Rotation paths and how fast each direction turns (degrees a step)
Each turn is a multiple of 5 degrees from 10 to 175, or 0.
Each row of a path follows its step; steps can be skipped.
path 1
step 1: -0.253,-1.578,-0.743,0.286,-1.265,-0.713,1.094,-1.519,1.618,-0.030,0.042,2.220,-1.554,-3.440,-2.994,1.265,0.469,2.505,1.170,0.739,-2.639,0.587,-2.543,-3.603,2.573,-3.480,0.815,-0.468,-3.523,2.532,0.079,1.041,-0.478,1.725,-1.113,1.259,-2.712,-0.078,0.205,-2.957,1.636,-0.146,0.659,0.886,-0.393,0.778,0.751,-2.674,-1.591,2.135,-0.798,1.268,0.395,-0.716,-2.278,2.175,0.878,-2.156,0.571,-1.237,-4.409,-1.531,0.543,1.104,-0.019,-2.267,0.715,-2.245,1.037,0.105
step 12: 1.938,-1.516,-0.551,1.802,-0.488,0.166,2.690,-2.256,0.620,-0.924,0.144,1.397,-3.775,-0.866,0.892,1.059,-1.039,-0.321,-0.483,0.110,-3.323,-0.704,-1.979,-2.946,1.785,-1.525,0.385,-2.375,-1.413,1.615,0.069,0.294,-0.638,0.730,-3.041,0.589,-1.989,1.852,-0.561,-0.372,1.315,0.719,-0.216,2.734,2.503,1.520,-0.159,-4.449,-2.084,-0.949,-1.374,-0.472,-0.521,-1.137,-2.440,0.214,-1.287,-2.268,3.556,-0.177,-2.652,-2.821,0.258,2.458,-1.103,-2.686,2.658,0.064,0.090,0.239
step 14: -1.284,-2.240,0.214,0.324,1.146,4.411,-0.387,-0.559,-1.992,0.784,-0.440,-1.610,-0.297,1.264,0.507,0.337,0.033,4.444,1.888,-0.200,-0.981,-2.408,-1.816,0.168,1.163,-0.752,-0.107,-0.962,-0.499,1.206,0.815,0.347,3.470,-0.043,0.304,0.058,-2.345,1.449,-1.797,-2.904,0.384,0.516,-2.822,0.907,0.300,0.831,-2.291,0.643,-2.269,-2.970,0.662,-4.076,1.485,-2.967,-3.051,1.028,0.522,-1.719,1.536,1.928,-2.643,-1.394,0.826,-1.611,0.167,-1.756,-0.563,0.521,-1.036,2.969
step 17: 0.106,1.300,-2.103,1.603,-2.072,-2.764,-1.862,2.585,-1.198,-1.502,-2.512,1.519,-1.330,-1.419,-1.613,0.355,2.054,2.146,1.085,0.656,-0.354,1.038,0.477,-1.639,2.352,-1.750,4.234,-0.967,-2.348,1.013,-2.196,2.522,2.159,-2.887,-2.785,1.212,-0.621,0.548,-3.158,-3.256,2.382,1.314,-1.024,1.193,-1.357,1.940,0.836,-1.738,-1.182,-0.555,1.655,0.415,0.030,0.094,-1.150,-0.707,-0.094,-0.991,-1.093,0.423,-3.084,2.122,1.746,1.132,3.192,-1.052,-0.071,0.499,-0.393,0.148
step 18: -0.987,-0.664,-1.591,-1.310,-2.057,0.754,-0.741,2.818,-4.342,2.752,-0.135,-0.334,-0.941,1.748,-1.678,0.377,-2.750,3.372,-1.073,-2.373,-1.031,1.660,-2.050,1.046,0.212,-1.931,0.446,-0.175,0.416,0.370,-0.697,-2.489,1.086,0.627,-0.443,0.189,-1.789,3.139,-2.523,-1.461,0.111,-0.126,-1.776,1.244,0.307,1.282,-2.037,-1.406,-0.400,-2.893,0.448,-0.757,0.453,-1.257,0.614,3.040,2.678,-3.969,-0.818,0.049,-0.091,1.894,2.398,-2.229,-2.908,-1.503,-1.798,-0.275,0.259,2.091
step 22: -0.247,-0.138,-1.371,-1.971,-0.154,-0.674,-0.385,-2.128,-0.212,2.144,0.747,-0.156,1.218,-0.626,-3.430,0.880,-0.579,3.468,1.145,2.024,-1.866,-0.434,-1.456,-0.810,2.983,-3.058,2.376,-0.182,-0.045,1.532,-2.519,-0.864,1.099,2.725,0.504,0.005,-0.777,2.071,-2.992,-1.113,0.225,1.698,-0.375,0.750,-0.092,-1.493,-2.656,-1.906,-0.391,0.815,-2.153,1.173,2.440,0.514,-0.910,1.807,1.936,-3.042,-0.263,1.140,-3.803,-1.189,2.167,-1.956,-2.693,-2.995,1.830,-2.036,-0.870,1.208
step 23: 0.318,-0.401,1.450,1.731,-0.410,1.578,2.284,-1.254,1.177,0.944,0.704,0.451,-4.120,-1.479,0.044,0.290,0.349,1.053,-1.189,-0.516,-3.804,-0.576,-2.103,0.757,-0.104,-2.897,-3.142,-1.410,-3.569,1.551,-0.093,-2.278,-1.455,-0.588,-1.883,3.555,-2.961,2.948,-0.020,-2.012,-0.056,2.472,-0.677,1.860,-0.152,1.423,-0.727,-2.264,1.053,-2.115,-0.654,-1.270,-0.369,0.419,-3.296,0.540,-0.813,0.092,4.453,-0.747,-1.644,-0.261,-0.274,-0.651,-1.188,-2.171,-0.529,0.773,0.045,1.385
step 24: 0.101,1.247,-2.746,0.044,-2.515,0.810,-0.152,-0.668,-1.081,-0.501,-0.865,2.085,-1.284,-0.029,-0.340,1.062,-0.714,1.121,0.189,1.998,-3.584,-2.741,0.787,2.167,-1.119,-4.021,-0.188,0.438,1.256,1.006,0.211,4.133,2.879,2.532,-0.432,-0.281,-2.276,-0.440,-2.707,-0.989,0.725,3.118,1.479,2.614,1.747,1.582,0.093,-1.158,-2.541,0.066,-0.265,-0.862,0.717,-0.178,0.224,-1.452,0.761,-1.619,1.382,2.504,-2.956,-1.078,-0.597,1.332,3.226,-2.171,0.736,2.675,-1.797,-1.334
-0.225,-0.281,-0.166,-0.167,-0.063,-0.356,-0.015,0.034,-0.241,0.001,-0.001,-0.820,-0.310,0.007,0.040,0.396,0.463,0.242,0.721,-0.424,0.945,-0.620,-0.251,-0.179,-0.116,-0.925,0.727,0.284,0.323,0.259,0.355,0.293,0.234,0.502,-0.499,-0.473,0.630,-0.682,0.020,0.299,-0.319,0.111,0.046,-0.819,-0.355,0.273,-0.385,-0.456,0.581,-0.783,0.702,-1.002,0.169,0.627,0.127,0.049,0.306,-0.761,0.093,0.236,0.495,-0.122,-0.111,-0.382,-0.400,-0.155,-0.041,-0.539,0.506,0.114 : 100
0.779,-0.079,-0.234,0.629,0.467,-0.059,-0.058,-0.317,0.061,0.379,0.160,1.301,0.060,0.243,-0.511,0.538,-0.229,0.308,-0.755,-0.471,-0.379,-0.481,-0.233,-0.699,0.071,0.564,0.149,0.719,-0.124,-0.132,-0.190,-0.617,0.145,0.263,0.386,-0.020,0.148,-0.058,-0.213,0.204,-0.010,-0.524,0.178,0.203,0.377,-0.382,-0.339,0.318,0.699,0.431,0.763,-0.609,0.586,-0.122,-0.017,-0.044,-0.070,-0.310,-0.168,-0.445,-0.407,-0.607,0.586,-0.452,-0.905,0.334,-0.237,-0.493,0.694,-0.130 : 100
-0.078,0.434,-0.326,-0.548,-0.658,-0.270,-0.354,0.631,-0.280,-0.386,0.145,0.416,-0.431,-0.487,0.489,0.108,0.826,-0.161,-0.133,0.477,-0.259,-0.448,-0.888,-0.531,-0.588,-0.066,-0.263,0.425,-0.025,-0.169,-0.211,1.090,-0.345,0.222,-0.239,0.155,0.030,0.158,0.067,0.182,-0.783,-0.908,0.934,0.143,-0.380,0.695,-0.115,-0.201,-0.105,0.128,0.118,-0.152,-0.323,-0.919,-0.229,0.409,-0.006,0.463,0.336,-0.091,-0.480,-0.408,-0.119,0.192,0.119,0.905,0.046,-0.186,-0.085,-0.520 : 95
-0.171,-0.026,-0.437,0.164,0.448,-0.311,-0.674,0.287,-0.142,0.162,-0.364,0.176,-0.223,0.164,0.165,-0.480,-0.776,0.411,-0.254,-0.304,-0.038,-0.310,0.001,0.162,0.404,0.361,0.802,0.445,0.028,0.495,-0.001,0.288,0.171,-0.597,0.659,0.657,0.478,0.098,-0.417,-0.144,-0.080,-0.385,0.004,-0.108,-0.292,0.721,-0.471,-0.049,-0.103,-0.892,0.243,0.275,-0.211,0.101,-0.215,0.187,-0.017,0.152,-0.606,-0.331,1.155,0.003,0.394,0.507,0.692,0.277,-0.971,1.162,0.302,-0.531 : 35
0.528,0.215,0.129,-0.210,-0.348,-0.380,0.519,0.659,0.037,0.762,-0.100,-0.251,0.834,-0.087,0.136,-0.128,-0.231,1.141,0.206,-0.006,-0.008,0.311,0.224,-0.640,1.257,0.701,-0.171,0.451,-0.167,0.292,-0.528,-0.196,-0.276,0.382,-0.909,-0.284,-0.506,-0.129,-0.073,-0.285,-0.492,0.112,-0.650,-0.125,0.255,0.855,-0.255,0.365,-0.439,-0.167,0.279,0.304,0.101,0.206,0.020,-0.317,0.544,0.583,0.319,0.252,0.333,-0.167,-0.475,-0.105,0.188,0.430,0.402,-0.623,0.209,-0.470 : 85
-0.190,-0.607,-0.809,-0.252,-0.312,0.797,-0.083,0.368,0.061,-0.379,0.100,0.838,-0.352,-0.117,0.267,0.076,-0.301,0.490,0.023,0.747,0.489,-0.107,0.351,-0.033,0.041,-0.238,-0.084,0.523,0.346,0.571,0.786,-0.036,0.281,0.195,-0.252,-0.308,0.512,0.493,0.328,0.664,-0.357,-0.035,-0.550,0.199,0.557,0.239,-0.881,0.072,-0.522,-0.059,-0.646,0.655,0.369,-0.633,0.172,-0.782,-0.530,-0.233,-0.273,-0.151,0.557,-0.101,0.225,0.266,-0.687,-0.133,0.258,-0.381,-0.473,0.761 : 175
-0.567,-0.181,0.458,0.118,0.565,0.746,-0.290,-0.169,-0.080,0.113,0.174,0.380,0.848,-0.471,0.159,-0.143,1.051,-0.134,-0.024,0.013,0.063,-0.583,0.207,0.102,0.062,0.200,0.482,0.136,1.075,-1.009,-0.355,-0.230,-0.290,-0.019,0.200,-0.722,0.279,0.313,0.176,-0.439,-0.448,-0.134,-1.115,-0.835,-0.251,-0.311,0.032,-0.664,-0.172,-0.135,-0.422,0.057,0.121,0.080,-0.386,-0.335,-0.253,0.561,0.069,0.019,-0.061,-0.612,0.745,-0.330,0.418,0.156,-0.193,-0.037,-0.223,-0.647 : 65
-0.661,-0.968,-0.646,0.576,-0.388,0.223,-0.487,-0.618,0.051,-0.240,0.439,-0.377,0.665,0.454,-0.582,0.128,-0.040,0.648,-0.454,-0.067,-0.383,0.459,-0.226,-0.589,-0.388,-0.251,0.021,0.558,0.174,-0.617,-0.075,-0.182,-0.160,0.742,0.240,0.029,-0.398,-0.467,0.331,0.481,0.625,0.442,0.740,-0.561,-0.513,0.585,0.080,0.065,-0.786,0.456,-0.033,0.210,0.510,-0.240,-0.294,0.032,0.579,-0.260,0.054,-0.006,0.298,0.553,0.071,0.553,0.173,-0.234,-0.204,-0.151,-0.431,-0.725 : 175
